In the data rows, the value 128 means zero.
Every row has a hidden score. How much higher is the second row's score than the first row's in each pair? 10 means about the same, 20 much higher and 0 much lower. The score is a weighted sum of the row's numbers plus the product of two more (or one squared), each taken from its middle value.
[163, 102, 126, 199, 112, 155, 105, 194, 135, 46]
[118, 139, 124, 140, 110, 143, 124, 126, 100, 110] >> 9
[141, 154, 77, 147, 107, 107, 115, 114, 129, 130]
[124, 131, 118, 125, 163, 139, 147, 140, 126, 120] >> 9
[140, 141, 127, 156, 162, 135, 141, 130, 138, 88]
[145, 88, 132, 110, 111, 124, 131, 116, 131, 181] >> 7
[133, 176, 164, 143, 107, 202, 94, 80, 46, 104]
[97, 126, 68, 108, 103, 86, 155, 186, 163, 137] >> 4
[127, 106, 104, 123, 162, 122, 163, 171, 131, 155]
[154, 112, 147, 148, 178, 159, 145, 141, 136, 135] >> 13
[144, 134, 97, 150, 125, 102, 143, 138, 169, 141]
[131, 153, 125, 147, 142, 116, 163, 138, 144, 41] >> 10
[125, 134, 126, 92, 140, 98, 136, 150, 151, 149]
[121, 115, 108, 122, 146, 92, 163, 149, 169, 114] >> 10
[121, 153, 79, 153, 55, 119, 112, 97, 87, 115]
[102, 118, 154, 111, 96, 141, 134, 131, 132, 82] >> 5
[121, 112, 157, 129, 103, 156, 117, 114, 91, 102]
[76, 118, 121, 122, 80, 130, 134, 161, 96, 127] >> 9
[60, 131, 175, 70, 109, 149, 133, 89, 124, 129]
[99, 125, 124, 89, 78, 104, 146, 139, 155, 134] >> 10
[122, 119, 146, 74, 131, 142, 117, 103, 120, 192]
[96, 126, 119, 106, 92, 108, 111, 131, 128, 123] >> 10
[159, 158, 143, 133, 180, 71, 137, 91, 183, 73]
[120, 145, 111, 128, 165, 100, 186, 137, 152, 91] >> 13
[104, 149, 118, 130, 138, 99, 159, 123, 142, 81]
[159, 111, 124, 82, 103, 108, 172, 113, 183, 138] >> 13
[106, 132, 192, 159, 171, 129, 44, 107, 154, 96]
[150, 109, 163, 121, 132, 164, 101, 126, 120, 138] >> 14
[120, 111, 164, 86, 172, 97, 156, 127, 188, 166]
[81, 118, 156, 91, 100, 119, 110, 109, 128, 142] >> 7
[134, 160, 164, 135, 121, 135, 95, 73, 141, 122]
[74, 106, 127, 151, 83, 167, 118, 199, 66, 189] >> 10
[163, 143, 125, 127, 162, 125, 112, 144, 142, 118]
[97, 73, 155, 77, 150, 148, 151, 157, 158, 158] >> 11
[109, 145, 124, 136, 86, 114, 142, 136, 120, 45]
[121, 164, 124, 168, 108, 160, 92, 105, 63, 126] >> 12
[115, 156, 154, 157, 99, 181, 83, 77, 66, 157]
[82, 129, 89, 110, 71, 95, 145, 125, 126, 94] >> 10
[122, 100, 157, 94, 149, 137, 152, 143, 169, 160]
[143, 127, 104, 115, 139, 122, 178, 113, 136, 147] >> 8
[97, 118, 108, 156, 101, 113, 82, 132, 96, 140]
[120, 177, 104, 138, 176, 103, 143, 96, 127, 93] >> 8
[108, 119, 144, 105, 99, 124, 132, 95, 115, 118]
[119, 108, 154, 122, 105, 148, 120, 122, 126, 89] >> 12
[135, 122, 162, 120, 130, 151, 102, 119, 97, 148]
[158, 145, 111, 171, 110, 141, 130, 112, 110, 95] >> 15
[177, 148, 90, 143, 123, 128, 128, 122, 127, 176]
[163, 111, 148, 118, 150, 157, 145, 168, 148, 127] >> 13
[101, 114, 165, 91, 145, 104, 142, 147, 168, 71]
[160, 128, 134, 120, 164, 94, 154, 123, 182, 137] >> 13
[191, 112, 113, 255, 126, 136, 35, 117, 82, 124]
[127, 161, 117, 152, 98, 175, 75, 120, 54, 144] >> 6
[101, 88, 138, 77, 95, 190, 152, 173, 76, 170]
[148, 102, 111, 123, 141, 93, 169, 140, 167, 143] >> 5
[122, 79, 123, 89, 92, 216, 133, 176, 70, 218]
[85, 191, 111, 117, 115, 124, 147, 107, 129, 84] >> 8
[52, 122, 91, 189, 123, 71, 73, 186, 132, 134]
[50, 132, 80, 180, 133, 78, 90, 193, 137, 129] >> 11
[161, 118, 129, 249, 148, 141, 40, 151, 118, 108]
[116, 136, 110, 172, 105, 101, 102, 137, 113, 147] >> 6
[153, 92, 146, 133, 177, 131, 172, 152, 159, 96]
[119, 148, 103, 95, 168, 105, 153, 163, 144, 117] >> 8
[93, 130, 93, 101, 168, 79, 175, 161, 182, 103]
[118, 145, 98, 161, 115, 115, 95, 105, 109, 146] >> 15
[128, 124, 88, 207, 91, 65, 61, 152, 139, 129]
[152, 183, 174, 119, 109, 148, 132, 36, 137, 40] >> 17
[120, 156, 90, 133, 119, 113, 141, 115, 107, 111]
[119, 130, 122, 125, 109, 140, 128, 118, 125, 153] >> 10
[169, 95, 137, 137, 120, 145, 142, 98, 143, 188]
[127, 138, 125, 162, 144, 101, 136, 140, 152, 36] >> 8
[151, 113, 157, 135, 117, 137, 98, 96, 114, 114]
[189, 138, 107, 187, 140, 180, 93, 106, 55, 129] >> 18
[126, 119, 127, 123, 178, 122, 158, 126, 144, 173]
[157, 128, 154, 109, 131, 175, 99, 135, 87, 172] >> 13
[165, 145, 112, 188, 136, 121, 120, 98, 138, 143]
[104, 144, 173, 115, 99, 176, 96, 109, 99, 103] >> 12
[106, 122, 167, 86, 181, 115, 168, 120, 187, 151]
[138, 101, 101, 131, 72, 161, 102, 133, 80, 181] >> 11
[160, 99, 145, 110, 125, 182, 148, 137, 110, 156]
[115, 162, 107, 158, 83, 149, 96, 86, 88, 128] >> 12
[99, 165, 97, 102, 81, 120, 142, 122, 120, 133]
[196, 114, 164, 152, 157, 196, 112, 110, 96, 112] >> 11
[134, 127, 122, 105, 177, 92, 157, 113, 163, 159]
[170, 139, 108, 177, 149, 113, 89, 85, 128, 141] >> 15
[152, 130, 134, 80, 196, 99, 168, 135, 201, 76]
[137, 136, 163, 123, 102, 143, 103, 96, 108, 123] >> 13
[122, 159, 128, 134, 144, 100, 143, 118, 128, 81]
[109, 129, 89, 166, 115, 91, 109, 144, 141, 121] >> 13
[176, 201, 119, 160, 167, 130, 110, 98, 135, 66]
[150, 94, 133, 116, 159, 137, 132, 130, 157, 149] >> 8
[148, 91, 160, 117, 165, 143, 147, 142, 160, 126]
[116, 138, 111, 139, 100, 108, 117, 105, 115, 122] >> 11
[153, 134, 111, 143, 148, 80, 148, 125, 167, 126]
[196, 103, 138, 134, 140, 168, 111, 95, 116, 207] >> 15
[154, 144, 98, 160, 143, 119, 127, 125, 126, 109]
[119, 96, 139, 87, 96, 150, 132, 162, 122, 136] >> 9
[127, 123, 140, 62, 181, 66, 175, 148, 203, 112]
[131, 133, 127, 117, 131, 104, 136, 156, 145, 136] >> 14
[104, 161, 91, 156, 96, 97, 124, 108, 135, 114]
[119, 156, 103, 136, 108, 129, 141, 144, 105, 85] >> 10
[136, 162, 117, 154, 181, 138, 154, 91, 151, 107]
[146, 138, 139, 157, 91, 181, 115, 123, 95, 111] >> 12
[107, 147, 134, 145, 112, 100, 178, 125, 140, 50]
[128, 154, 88, 155, 116, 156, 112, 158, 86, 105] >> 14
[56, 123, 84, 183, 127, 89, 88, 182, 128, 157]
[131, 131, 110, 123, 154, 116, 167, 168, 161, 138] >> 11
[169, 138, 126, 144, 179, 113, 154, 130, 169, 109]
[67, 90, 125, 99, 59, 109, 146, 169, 116, 141] >> 8
[199, 104, 137, 112, 112, 140, 140, 126, 133, 127]
[154, 93, 162, 118, 156, 153, 132, 130, 137, 154] >> 9
[150, 98, 154, 111, 105, 214, 139, 123, 84, 167]
[169, 121, 159, 140, 214, 131, 174, 86, 166, 125] >> 4
[127, 123, 181, 146, 132, 154, 84, 89, 96, 84]
[161, 147, 102, 138, 145, 93, 125, 111, 157, 118] >> 7
[170, 146, 119, 179, 109, 162, 76, 101, 58, 147]
[167, 131, 134, 176, 184, 160, 88, 128, 89, 184] >> 7
[84, 115, 123, 98, 172, 106, 180, 183, 166, 158]
[74, 182, 97, 115, 142, 75, 150, 105, 158, 74] >> 11
[101, 98, 187, 82, 158, 149, 129, 114, 145, 173]
[102, 114, 125, 180, 121, 116, 112, 153, 119, 136] >> 9
[201, 119, 128, 129, 125, 125, 135, 91, 152, 133]
[140, 159, 111, 140, 162, 148, 135, 127, 137, 147] >> 13
[128, 170, 117, 110, 166, 83, 153, 109, 180, 83]
[145, 121, 133, 132, 96, 141, 104, 110, 115, 126] >> 13
[76, 139, 144, 100, 97, 114, 134, 115, 119, 132]
[92, 136, 92, 81, 149, 94, 170, 159, 165, 134] >> 9
